In the data rows, zero lies at 4.5, halfway between 4 and 5.
Here are some points, one per row:
[6 4 4 6 6 4 6 2 4 5 3 3 5 1 3 4 4 4 8 4 2 3 5 5 5 3 6 3 5 6 4 6 5 1 6 2 4
 5 3 2 2 8 6 5 2 5 4 3 7 7 8 5 1 3 6 6 2 5 9 3 5 4 3]
[6 6 0 3 4 4 3 2 6 2 5 5 5 4 5 6 3 2 6 3 5 5 5 7 3 4 2 1 4 7 6 4 4 4 7 6 6
 4 2 6 3 4 3 3 9 1 5 5 4 6 4 4 3 7 5 6 9 0 3 3 2 8 5]
[7 5 2 4 4 4 3 6 4 3 5 3 8 3 6 8 4 4 3 7 5 5 6 6 8 7 7 7 8 8 6 3 3 3 6 5 0
 5 4 6 6 3 1 6 5 5 6 4 6 5 4 1 3 5 5 6 5 3 3 3 2 6 0]
[4 6 7 5 4 8 5 2 4 6 6 5 4 4 8 7 1 6 3 5 5 4 4 3 4 0 7 6 4 6 6 6 4 2 5 7 6
 3 2 5 5 6 3 5 2 7 4 5 5 2 1 5 5 4 6 5 4 3 3 5 5 6 6]
[6 5 4 5 1 5 4 4 5 3 5 3 4 7 3 4 5 6 6 4 7 4 6 4 5 5 2 5 6 4 4 7 2 8 5 6 3
 4 9 4 3 4 4 4 2 3 4 5 4 6 3 7 4 8 7 5 1 2 7 3 4 2 5]
[6 3 5 3 6 3 3 5 4 7 5 4 2 6 7 6 6 4 3 4 5 8 3 6 5 7 4 4 7 4 3 5 5 6 5 3 5
 8 6 3 4 8 6 1 4 6 5 8 7 6 4 6 5 3 5 8 3 5 4 6 6 6 6]
[5 9 4 4 5 3 5 4 7 6 3 3 7 6 4 4 4 5 5 5 3 4 5 3 5 3 5 6 4 6 5 7 5 3 5 5 5
 4 6 5 6 2 3 1 7 7 5 5 4 5 6 4 8 1 4 5 5 1 6 7 5 5 5]
[3 5 3 5 4 4 4 6 3 6 2 3 2 5 6 4 2 3 3 7 4 7 5 5 4 6 4 3 3 3 6 5 3 5 1 6 5
 3 6 2 4 4 5 4 3 5 3 7 4 2 7 5 5 2 7 4 5 4 7 1 4 4 3]
[4 5 2 5 6 7 5 5 5 6 7 4 5 3 3 4 6 2 5 6 3 6 3 5 4 3 6 7 6 4 5 6 1 7 3 2 5
 3 5 3 5 4 3 5 6 1 7 4 4 6 3 5 5 3 5 3 4 6 3 4 3 6 6]
[2 6 5 5 6 3 6 4 5 5 4 4 4 6 4 4 2 3 6 4 9 5 2 4 3 7 4 8 5 4 2 5 5 4 4 5 4
 5 4 5 4 4 2 6 6 5 3 2 8 4 6 6 3 5 5 4 6 4 5 6 2 5 8]
[6 5 2 6 5 5 6 4 7 5 4 8 5 3 0 5 5 6 5 7 6 4 0 4 3 6 3 4 5 6 6 2 3 5 5 4 5
 4 7 5 4 5 1 4 4 4 3 8 4 3 5 3 4 3 5 4 3 4 3 3 8 3 7]
[4 3 6 3 5 4 5 0 3 0 5 4 2 3 3 4 5 5 5 5 7 6 5 4 6 6 6 3 7 4 4 4 3 6 3 5 8
 6 6 5 5 1 6 5 4 6 6 6 5 5 6 1 8 4 5 6 5 5 4 6 4 4 5]
[6 4 5 6 2 6 0 8 2 4 3 6 1 2 3 5 6 6 6 5 5 5 4 3 7 5 6 6 2 4 2 4 6 9 5 5 5
 3 1 3 5 5 5 2 5 5 1 2 4 9 5 4 7 4 3 3 5 3 4 6 6 6 4]
[4 5 8 3 4 3 7 6 6 4 3 3 3 5 3 3 1 3 3 4 6 3 4 5 4 7 7 7 4 4 7 4 6 4 5 4 4
 3 4 4 5 5 7 2 4 0 8 7 3 6 6 5 3 3 5 5 4 3 4 4 5 5 6]
[1 4 5 3 5 5 2 4 2 3 5 6 5 5 5 7 1 7 5 5 2 3 5 3 5 4 2 9 1 5 7 7 7 2 7 5 6
 4 8 3 3 6 3 4 5 3 5 5 4 3 6 4 6 7 4 5 4 9 4 5 4 6 4]
[3 3 4 5 6 4 5 5 3 5 4 8 6 4 4 4 5 4 8 4 6 5 6 5 2 2 5 2 4 6 7 3 7 6 7 5 2
 6 4 4 5 3 6 6 3 6 9 2 3 5 4 3 4 2 5 7 2 6 7 3 3 5 6]
[4 3 4 4 6 3 6 1 4 5 8 3 4 5 4 3 4 1 5 4 6 2 5 5 5 1 3 3 5 4 6 4 5 4 7 4 1
 6 3 4 4 3 6 1 3 7 2 4 4 4 5 3 3 4 2 0 2 6 5 4 4 7 3]
[3 3 5 3 5 4 5 5 5 5 4 0 4 3 6 2 6 5 4 5 5 8 5 5 4 4 3 7 6 5 8 4 4 8 3 5 4
 7 4 6 2 8 5 4 6 4 4 3 3 2 5 2 5 6 9 5 4 5 3 5 6 0 5]
[7 4 5 6 8 4 4 5 5 2 4 3 4 7 7 4 8 5 4 6 6 6 3 4 4 3 5 6 4 4 5 3 7 5 4 5 5
 2 6 2 4 2 8 6 8 3 3 6 6 4 5 4 3 5 7 3 3 5 4 5 5 4 3]
[6 0 7 5 5 5 0 4 2 6 2 5 7 4 5 1 6 5 4 2 6 5 2 3 5 8 3 3 1 5 5 6 5 3 2 3 3
 2 3 5 3 2 4 4 3 6 4 5 6 9 2 5 7 5 4 4 6 4 4 4 5 3 4]
[6 5 2 3 6 6 1 6 8 6 5 3 3 4 4 5 3 4 0 1 7 1 7 6 6 4 5 5 6 7 3 6 6 6 5 2 6
 4 4 6 5 3 1 7 6 5 6 6 4 3 3 2 3 4 6 5 6 4 6 6 2 5 0]
[3 5 7 3 2 4 5 3 6 5 4 4 3 1 4 4 9 3 5 8 5 4 7 5 3 4 6 4 5 5 4 6 9 5 2 5 3
 4 5 3 4 4 3 5 4 4 4 7 6 4 7 6 5 7 5 6 6 5 2 4 5 4 5]
[4 4 3 4 4 3 8 5 1 5 3 5 5 5 6 2 5 6 6 4 5 4 6 3 8 3 7 2 6 6 6 4 7 4 5 4 6
 7 6 5 4 8 2 6 7 5 5 5 3 4 2 5 5 3 2 0 4 5 8 3 4 5 5]
[3 4 8 9 4 8 6 6 3 4 4 4 5 6 5 4 3 7 5 5 0 6 6 4 1 6 1 7 7 8 3 4 3 4 6 3 6
 4 5 6 3 5 6 4 4 5 4 8 1 4 5 4 4 7 1 4 3 6 4 8 1 8 4]
[5 5 7 4 3 3 3 4 5 3 6 7 3 5 5 3 4 2 5 7 3 3 3 4 4 5 5 6 3 7 6 2 4 6 2 3 5
 8 6 4 3 4 7 6 5 3 2 5 5 2 4 8 7 4 4 7 5 3 6 5 5 2 2]
[2 3 5 6 4 5 4 5 5 5 4 4 6 6 2 4 4 8 1 8 3 4 3 8 4 3 7 1 3 0 3 6 4 4 5 4 2
 5 6 6 4 6 6 6 5 3 5 3 6 4 3 3 4 6 2 4 6 2 5 6 3 3 5]
[2 5 3 5 5 2 6 6 2 5 7 6 1 2 5 1 6 7 4 3 2 5 4 3 6 2 1 4 9 5 6 5 6 1 6 2 4
 3 3 6 7 3 7 5 4 4 4 4 8 4 4 4 5 4 2 5 2 2 6 2 5 5 5]
[0 7 5 3 7 5 3 2 8 4 4 5 4 7 4 4 5 4 3 6 2 6 6 6 6 7 4 4 6 6 5 1 5 6 2 6 5
 3 3 5 5 5 3 5 4 4 3 3 3 7 3 5 4 6 6 5 4 6 8 4 9 5 6]
[8 3 8 6 5 5 1 5 5 4 3 6 6 5 5 3 7 4 5 2 5 2 5 5 9 7 3 4 5 3 6 4 3 8 5 4 6
 1 2 1 5 7 5 4 3 7 5 2 4 1 6 5 6 5 3 5 6 3 2 4 5 6 6]
[3 6 5 4 7 5 7 6 5 4 3 6 5 2 5 4 6 3 5 3 4 4 5 6 7 4 4 6 4 6 0 4 2 5 6 8 6
 6 6 4 5 2 5 2 3 3 4 5 6 4 4 6 2 4 4 5 7 6 3 3 5 3 4]
[7 4 2 6 5 6 5 3 5 4 4 3 7 3 4 4 2 3 2 5 5 4 7 1 1 4 5 4 2 4 3 3 5 6 5 5 4
 7 6 5 9 8 6 6 5 7 6 3 7 6 5 6 5 6 1 3 4 5 4 2 7 4 4]
[8 4 2 4 5 5 7 4 3 4 6 4 4 7 4 3 4 6 4 4 4 6 6 9 2 7 6 3 3 5 5 7 6 5 6 6 5
 5 4 8 5 4 4 7 3 6 6 0 4 5 7 8 3 3 2 3 4 6 2 5 8 4 3]
[4 3 8 7 4 1 3 6 4 8 7 5 7 6 0 8 4 5 5 4 6 6 6 3 3 3 6 1 6 2 4 4 4 3 1 5 6
 4 4 8 5 5 4 2 5 2 3 1 4 3 4 5 4 6 4 5 5 7 4 4 4 4 2]
[4 5 4 3 3 3 4 5 4 2 4 4 4 7 2 5 7 2 3 5 2 3 1 2 3 4 5 6 4 7 2 6 3 1 6 7 4
 2 4 6 5 8 6 4 4 8 6 4 2 3 2 5 4 4 7 4 5 6 4 5 2 5 5]
[8 5 4 5 3 6 3 4 5 6 2 7 4 3 6 8 6 5 3 4 5 4 2 6 7 4 2 6 3 3 4 2 7 4 0 4 5
 5 2 4 5 3 6 3 3 4 6 3 3 5 5 5 6 5 2 3 3 5 5 5 0 2 7]
[6 5 4 2 4 6 8 6 8 4 4 5 4 6 5 7 4 4 4 2 3 6 6 2 4 4 5 3 5 5 5 6 5 3 5 2 3
 4 7 3 4 3 5 7 4 4 0 3 3 5 3 3 6 4 5 5 6 5 2 4 4 5 7]
[2 9 4 6 4 7 8 7 5 2 8 2 7 4 4 7 5 1 5 2 6 3 2 4 5 6 3 1 4 3 3 5 4 4 5 6 3
 5 2 3 0 2 4 6 8 4 6 7 5 5 5 6 7 5 4 5 4 4 5 4 9 4 5]
[2 2 4 7 1 5 4 5 6 5 5 6 6 3 8 4 5 6 7 6 5 3 5 5 5 7 4 3 4 0 3 2 4 2 6 2 6
 5 4 6 8 4 4 2 5 3 4 3 2 5 3 5 5 4 8 5 5 6 4 7 5 3 2]
[3 6 3 2 4 5 4 4 3 6 6 3 4 5 5 5 3 8 7 0 1 4 4 4 3 4 7 5 2 6 4 2 3 4 3 5 2
 2 6 2 7 4 4 3 3 5 5 6 6 2 3 3 3 7 4 5 6 6 4 8 5 5 5]
[6 5 4 2 6 1 4 7 4 4 5 8 8 4 5 4 4 8 4 5 5 4 7 4 2 2 5 4 5 0 3 4 1 4 3 6 5
 6 2 7 4 6 5 8 3 4 4 7 4 5 7 5 4 5 5 2 5 5 4 5 6 5 4]
Along one direction, these points spread out more than along any other. Take the direction at right angles to it along which they spread out most. Go by this last direction. Where along it does each point below lie, from 0 to 99? 50 is the average, and the first point above lies past it. One standard deviation of the points above along it is 16.
[6 5 4 2 4 6 8 6 8 4 4 5 4 6 5 7 4 4 4 2 3 6 6 2 4 4 5 3 5 5 5 6 5 3 5 2 3
 4 7 3 4 3 5 7 4 4 0 3 3 5 3 3 6 4 5 5 6 5 2 4 4 5 7] -> 41
[3 6 5 4 7 5 7 6 5 4 3 6 5 2 5 4 6 3 5 3 4 4 5 6 7 4 4 6 4 6 0 4 2 5 6 8 6
 6 6 4 5 2 5 2 3 3 4 5 6 4 4 6 2 4 4 5 7 6 3 3 5 3 4] -> 39
[3 3 5 3 5 4 5 5 5 5 4 0 4 3 6 2 6 5 4 5 5 8 5 5 4 4 3 7 6 5 8 4 4 8 3 5 4
 7 4 6 2 8 5 4 6 4 4 3 3 2 5 2 5 6 9 5 4 5 3 5 6 0 5] -> 39
[7 5 2 4 4 4 3 6 4 3 5 3 8 3 6 8 4 4 3 7 5 5 6 6 8 7 7 7 8 8 6 3 3 3 6 5 0
 5 4 6 6 3 1 6 5 5 6 4 6 5 4 1 3 5 5 6 5 3 3 3 2 6 0] -> 28
[6 6 0 3 4 4 3 2 6 2 5 5 5 4 5 6 3 2 6 3 5 5 5 7 3 4 2 1 4 7 6 4 4 4 7 6 6
 4 2 6 3 4 3 3 9 1 5 5 4 6 4 4 3 7 5 6 9 0 3 3 2 8 5] -> 18
[2 6 5 5 6 3 6 4 5 5 4 4 4 6 4 4 2 3 6 4 9 5 2 4 3 7 4 8 5 4 2 5 5 4 4 5 4
 5 4 5 4 4 2 6 6 5 3 2 8 4 6 6 3 5 5 4 6 4 5 6 2 5 8] -> 38
[6 5 2 3 6 6 1 6 8 6 5 3 3 4 4 5 3 4 0 1 7 1 7 6 6 4 5 5 6 7 3 6 6 6 5 2 6
 4 4 6 5 3 1 7 6 5 6 6 4 3 3 2 3 4 6 5 6 4 6 6 2 5 0] -> 23
[4 5 2 5 6 7 5 5 5 6 7 4 5 3 3 4 6 2 5 6 3 6 3 5 4 3 6 7 6 4 5 6 1 7 3 2 5
 3 5 3 5 4 3 5 6 1 7 4 4 6 3 5 5 3 5 3 4 6 3 4 3 6 6] -> 38
[4 3 6 3 5 4 5 0 3 0 5 4 2 3 3 4 5 5 5 5 7 6 5 4 6 6 6 3 7 4 4 4 3 6 3 5 8
 6 6 5 5 1 6 5 4 6 6 6 5 5 6 1 8 4 5 6 5 5 4 6 4 4 5] -> 41
[7 4 2 6 5 6 5 3 5 4 4 3 7 3 4 4 2 3 2 5 5 4 7 1 1 4 5 4 2 4 3 3 5 6 5 5 4
 7 6 5 9 8 6 6 5 7 6 3 7 6 5 6 5 6 1 3 4 5 4 2 7 4 4] -> 73
[6 3 5 3 6 3 3 5 4 7 5 4 2 6 7 6 6 4 3 4 5 8 3 6 5 7 4 4 7 4 3 5 5 6 5 3 5
 8 6 3 4 8 6 1 4 6 5 8 7 6 4 6 5 3 5 8 3 5 4 6 6 6 6] -> 45
[6 4 5 6 2 6 0 8 2 4 3 6 1 2 3 5 6 6 6 5 5 5 4 3 7 5 6 6 2 4 2 4 6 9 5 5 5
 3 1 3 5 5 5 2 5 5 1 2 4 9 5 4 7 4 3 3 5 3 4 6 6 6 4] -> 55
[8 5 4 5 3 6 3 4 5 6 2 7 4 3 6 8 6 5 3 4 5 4 2 6 7 4 2 6 3 3 4 2 7 4 0 4 5
 5 2 4 5 3 6 3 3 4 6 3 3 5 5 5 6 5 2 3 3 5 5 5 0 2 7] -> 53
[8 3 8 6 5 5 1 5 5 4 3 6 6 5 5 3 7 4 5 2 5 2 5 5 9 7 3 4 5 3 6 4 3 8 5 4 6
 1 2 1 5 7 5 4 3 7 5 2 4 1 6 5 6 5 3 5 6 3 2 4 5 6 6] -> 50
